(in the rows, 128 means zero)
One turn moves every row onto another: examples first, then more rows asked
Lam: [130 126  86 173 145 114 157 142 120 138 102 144 137 116 125  90 127 133
 151]
Dit: [124 109 140 110 159 112 149 114 151 143  66 101 140 151 152 104 138 123
 161]
tol: [166 137 130 158 123 102 157 118 161 149  92 127 110 103 146 118 118 140
 142]
rugu: [131 120 140 146 137 115 149  88 115 137 114 116 156 142 155  58 134 126
 153]
runu: [135 128 108 100 152 137 151 115 137 131 124 153 133 102 167  97 167 131
 138]
mif: [117  79 150 108 124 125 167 127 112 134 105 121 128 128 158  82  94 142
 130]
nus: [125 110 113 113 140 112 169 113  91 175 133  98 122 131 147  98 107 146
 124]
leve: [136 134 157  99 130 114 131 135 117 154 104 125 140 127 121  97 114 150
  94]
Nuno: [152 128 143  97 154 119 147 110 130 136  95 125 152 128 130  64 142  94
 157]
tedis: [150 104 107 123 100  88 151 131 146 143 127 149 137 108 110  86 111 135
 139]
Zoruz: [ 91 135 107 122 146 123 130 100 124 131 135 124 134 121 148  96 105 163
 134]
deme: [101 149  84 102 143 107 136 135 150 149 116  95 147 128 147  95 117 125
 131]
Gen: [155 111 141 120 124 136 131  89 151 159 109 133 110  85 131 105 126 123
 160]
dev: [112 146 132 133 163 104 143 151 122 142 114 130 123 118 104  96 102 110
 142]
Fegos: [147 127 157 123 146 119 134 134 150 177 100  79 124 123 154  81  99 122
 148]
rap: [157 129 133 109 148 110 150 115 147 154  90 129 102  89 148  47 127 108
 136]
bazib: [128 106 109  95 127  97 148 141 152 163 118 122 102 100 161  94 133 166
 120]
robi: [146 149 129 116 125 100 133  82 147 139  77 139 117 107 125  83 131 130
 171]
tokef: [104 138 108  91 118 141 141 119 100 132 114 103 131 116 145  85  90 134
 146]
Sopez: [132 120 107 126 124 144 159 127 119 179 109 143 125 123 125  94 173 131
 148]
niz: [146 159 120 154 127 102 137 128 131 177 129 122 120 130 131  64 140 136
 141]
rokor: [141 133 113 108 183 122 165 128 150 142  83 105 145 133 130  89 108 119
 174]
daki: [116 158  90 122 145 127 155 149 143 124 117 155 154 118 144  92 127 146
 147]
vefe: [125 118 139 142 113 121 151 122 154 187  96 152 130 125 123 123 127 144
 151]
kadan: [148 122 105 157 160 138 173 130 129 116 124 131 140 133 160  84 126 134
 164]
zuros: [137  98 113 129  99 123 143 120 132 176 112 147 123 143 137  89 144 139
 110]
gudus: [118 108 122 108 105 141 162 138 151 157  77 133 128 126 170  58 113 154
 131]
vodi: [144 110 144  79 140 141 159 129 155 145  85 119 116 137 158  76 111 141
 112]
lafu: [104 101 129 119 115 107 175 119 127 132  67 114 117 110 150 108 122 139
 169]
raka: [151 124  97 115 153  84 161 146 116 125 109 103 115 109 154  97 121 125
 165]
refeg: [113 147 130 119 114 166 155 131 159 182 107 124 136 121 149  93 112 132
 164]
kipun: [164 119 128  85 157  97 149 123 145 152 107 146 140 112 142  92  80 134
 157]

robi -> tokef
rugu -> lafu
Sopez -> kadan
Where do these go?
Lam -> rokor
deme -> rap
bazib -> niz
tedis -> dev
vefe -> daki

